One turning vector, and how many ticks it has turned
The counts run from 0 to 276.
[ 94 123 117 111 102 113 131 142 130 114 121 102 154 120 105 159 116 161
 112 131 155 151  98 117 137 154  97 125  69  78 121  99 163  85  96 165
  94 110 169 159 103 100 118 163 141 102] -> 265
[158 133 161 120 153  97  86 148 134 127 102 105 105 180 150 166 118 131
 116 109 162 125 174 170 137 114 132 137 142 156 129 157 135 172 117 148
 146 110 175  96 119  65 151 154 102 115] -> 178
[139 130 122 170 171 105 113 153 127 105 116 134 188 120  89 146 107 123
 174 131 108 151 109 102 141 133 123 109 156 154 125 115  63 148 108 137
 113 180 123 109 130 128 101 140 126  78] -> 25
[108 132 109 145 107 172 158 134  86  89 102 155 109  81 149 154 133 116
 146 119 112  86 123 103 169 104 138 114 163 116 109 152  94 100 151 107
 118 123 133 161 163 125  90 159  57 107] -> 237
[135 140 163 131 142 152 125 147 150 159 136 162  82 133 172 132 103 113
 147 150 107 147 135 128 180 135 117 178 125 121 140  61 170 121 118 114
 109 116 163 121 184 101 122 139 138 173] -> 223
[106 115  84 134 172  88 109 132 119 127 132 113 170 121  98  92  97  99
 176 111 136 153 114 144 128 138 169 113 152 112 105 156  68 122 144 122
 124 124  62 152 100 157 119 136 121 106] -> 154
[148 108 121 113 142 140 133 141 153 132 154 123 136  93  65 106 139  99
 141 113 154 148 133  95 138 139 105 148  77 151 157 164 132 142  83 121
 102 143 157 139 113 104 111 207 143  97] -> 255
[143 108 126 132 120 181  93 107 155 154 190 103  93 146 122  93 137 123
 147 171 116  81 167 127 107 141 105 139 151 163 134 154 106 158 138 130
 143 134 103 120 151 178 132 165 134 134] -> 201
[118 108 113 107 163 104 125 163 155 117 119 114 101 157 104 112 150 133
 114 168 183 109 169  94 111 131  94 142 119 160 143  85 130 106 155 143
  97 112 162  81 155 163 109 151 166 148] -> 80
[ 75  84 115 142 184 100 104 148 156  68 148 124 129  91  58 126 136 111
 119 174 144 132 111 140 101 151 119 157 143 151 135 158  94  94 122 142
 136 102 112 115 144 143 142 132  95 123] -> 161
[143  93 134  96 112 108  69 118  97 121 103  96 104 143 148 166 110 154
 107 105 195 127 167 149 129 135 157 133 148 108 121 144 154 148  92 165
 148 105 178 116 123  81 167 142 120 133] -> 180
[134 107 153 131 121 143 129 139 170 108 174 202 106 111 129  78 158 127
 123 161 118 181 126 109 108 130 114 141 108 165 166 155 136 169 100 111
 124 168 138 115 134 128 113 138 150 123] -> 120
[ 86 161 139 120 117 131 122 119 103 161 163 114 111 100 145  93 129 113
 151 105  92 168  85 158 157 102 151 115 123  75  99 124 141 106 145 147
 122  87  94 191 106 109 137 129 126 102] -> 144
[166 139 159 147 130 138 131 130 148 161 135 168 118 162 178 139 107 131
 144 156 109 160 121 121 169 136 136 173 131 117 144  50 166 120 106 111
 140 132 163 101 167 103 134 108 143 166] -> 222
[133 114 122 134 120  90 131 142 140 123 140 131 192 145  98 169 110 155
 122 119 158 161 121  87 122 181 111 134  86 107 143 107 124 117  91 169
 135 143 184 117 107 108 122 132 144  73] -> 262
[163 122 104 120 120 125 132 124 146 127 117 124 194 126  82 129 105 113
 158  77 155 162  99 116 134 143 118 120  91 129 140 154 130 142  75 105
 113 156 143 126  83 108 122 166 151  81] -> 257
[ 99 134 121 141 118 181 131 108 151 130 155 103  65 148 176 127 133 142
 101 181 103  81 155 160 104 165 122 159 124 102 103 157 128 135 148 163
 161  98 117 160 143 140 133 147 111 152] -> 192
[118 170 136 144 119 109 133 120 115 163 150 127 138 122 153  94 109 105
 176 100  89 172  90 168 159 104 164 108 124  74  98 124 136 126 152 137
 133 124  77 174  97 110 134  95 125 101] -> 145
[106 117 120 105 118 170 153 140  66 136  87 141  87  73 146 101 112  98
 126 125 146  94 190 118 151 116 170  98 169 132 102 141  95 147 136 106
 117 124 115 151 139 125  99 142 131 155] -> 103
[ 90 111 112 135 147  89  72 132 104  84 140 101 176 116  67 118 119 141
 157 118 146 132 112 145 104 128 146 108 174 132 132 141  61 113 128 121
 142 127  78 112 117 157 157 110  99  89] -> 158
[154 152 146 171 147 141 141 131 110 171 180 131 155  88 145 130 110 108
 184 129  36 130  97 118 142 134 130 136 141 125 123 103  79 157 105 130
 140 157  98 150 150 119 118 102 124  95] -> 16
[110 123 122 163 113 181 154 124 106  92 150 179 125  77 139 156 161 131
 124 158  92 116 109  83 116 155 136 154 152 127 123 148  85 125 137 128
 151 127 127 147 183 137 103 124  71 110] -> 241
[125 134 115 151  80 157 158 113  77  93  96 150 167 102 150 164 132 147
 145 106 109 120  94 101 131 127 172 126 165  94 115 133  92 105 124  98
 143 150 118 134 156 141 109 100  79 108] -> 239
[ 85 161 150 154 108  96 152 162 118 143 133 155 144 164 152 129 121 156
 126  98 109 166 114 116 133 119 118 110 117  83 121 112 139 127 155 139
 162  90 171 142 119  85 126  86  98  69] -> 137
[102 135 118 113 108 130 139 123  69 121  85  62 118 115 122 157 134 130
  96  88 151  73 156 136 118 124 130  98 107 100  92 161 123 135 139 160
 122 111 137 172 104 107 134 150 112  85] -> 54
[130 161 133 169 140 161 198 131 116 169 152 140 140 105 131 117 123  92
 162 110  49 123  92 122 158 138 116 144 113 104 127 106 120 114 134 108
 137 107 103 182 141 105 111 109 104 110] -> 12
[153 125 157 123 109 145 101 111 130 166 133 145 127 131 148 140 120 159
 155 140 127 160  96 135 165 135 125 157 134 110 144  51 173 100  93 103
 125 126 156 101 168 120 159  83 141 170] -> 221
[158 129 115 148 144 121 151 159 154 132 116 133 189 140  82 148 118 119
 148  81 147 144 130  99 134 139  95 117  96 145 144 153 113 162  88 107
 123 165 165 111  95  84 115 171 139  54] -> 258
[ 88 107 119 122 177 108  96 136 115 135 181 114 107  93 108  76 120  88
 171 149 108 137 140 144 140 136 152 132 173 129 116 154  71 132 152 168
 130 109  93 161 124 129 120 178 123 106] -> 152
[160 127 153 107 120 103  93 115 114 124 112  89 100  89 136 171 189 123
 110  58 148 131 124 136 138  79 144 141 137 133 136 161 164 155 131 171
 113 145 147 152 123  82 148 152 124 111] -> 45
[118 119 154 130 134 113 109 136 158  53 113 131 139  80  99 189 186 154
  86 112 116 155  60 135 135 105 113 150 119 146 149 116 154 106 122 149
 101 134 146 119 143 117 145 129 101 107] -> 36
[170 134 141 140 125 137 114 141  95 146 123 170 130 137 191 154 102 140
 171 121 126 134 155  92 167 128 182 136 189 115 113  96  99 150 134 130
 151 147 160 127 176 108  97 122 102 145] -> 231
[143 144 131 128 166 106 112 150 166 134 122  92 123 184  91 104 146 130
 140 149 143 101 164 122 106  91  80 103 122 182 137 121 104 159 147 112
  91 155 127  91 129 159 114 152 167 121] -> 75
[172 126 141 128 181 101 118 135 190 121 110 120 114 167 134 129 107 109
 101 101 148 179 129 174 133 138 137 181 117 148 151 142 163 154  99 142
 125 116 135 120 107  76 166 149 132 175] -> 173
[137 170 117 154 124 191 143 113 152 130 148  88  88 167 167 108 126 115
 127 151  79  87 131 174 105 112 101 131 113 132 110 186 120 157 158  99
 145 121  80 151 126 145 123 143 113 141] -> 196
[179 125 140 112 116  99  91 101  94 133 117  74 136 119 152 171 161 135
 115  53 157 136 120 124 129 111 157 137 133 122 139 152 158 167 117 173
 126 152 159 151 122  91 143 131 127 105] -> 46
[179 118 138 135 157  86 129 142 115 134 131 107 126 131 168 161 150 111
 107  91 136 134 171 113 104 136 158 169 125 140 128 152 134 175 138 195
 147 133 172 152 132  86 135 141 119 101] -> 48
[138 115  97 136 146 176 130 138 173 145 135 105 118 183  97  78 110  95
 164 140 146  88 173 130 123 126  99 129 121 166 145 142  92 145 137  72
 122 120 118 116 132 172 107 176 136 123] -> 205
[ 94 157 143 156 146 108 167 149 135 154 176 149 108 121 164 101 126 116
 130 136  74 168 109 139 142 140 142 146  95  86 108 122 135 117 162 164
 152  89 123 176 123  97 122 114 121 120] -> 142
[ 98 105 122 133 163 108  85 141 124  82 137 132 150  71  58 156 128 145
 161 153 135 122 114  98 149 129 129 131 154 144 131 124  78 109 103 156
  92 154 133 103 153 140 106 161 126  88] -> 27
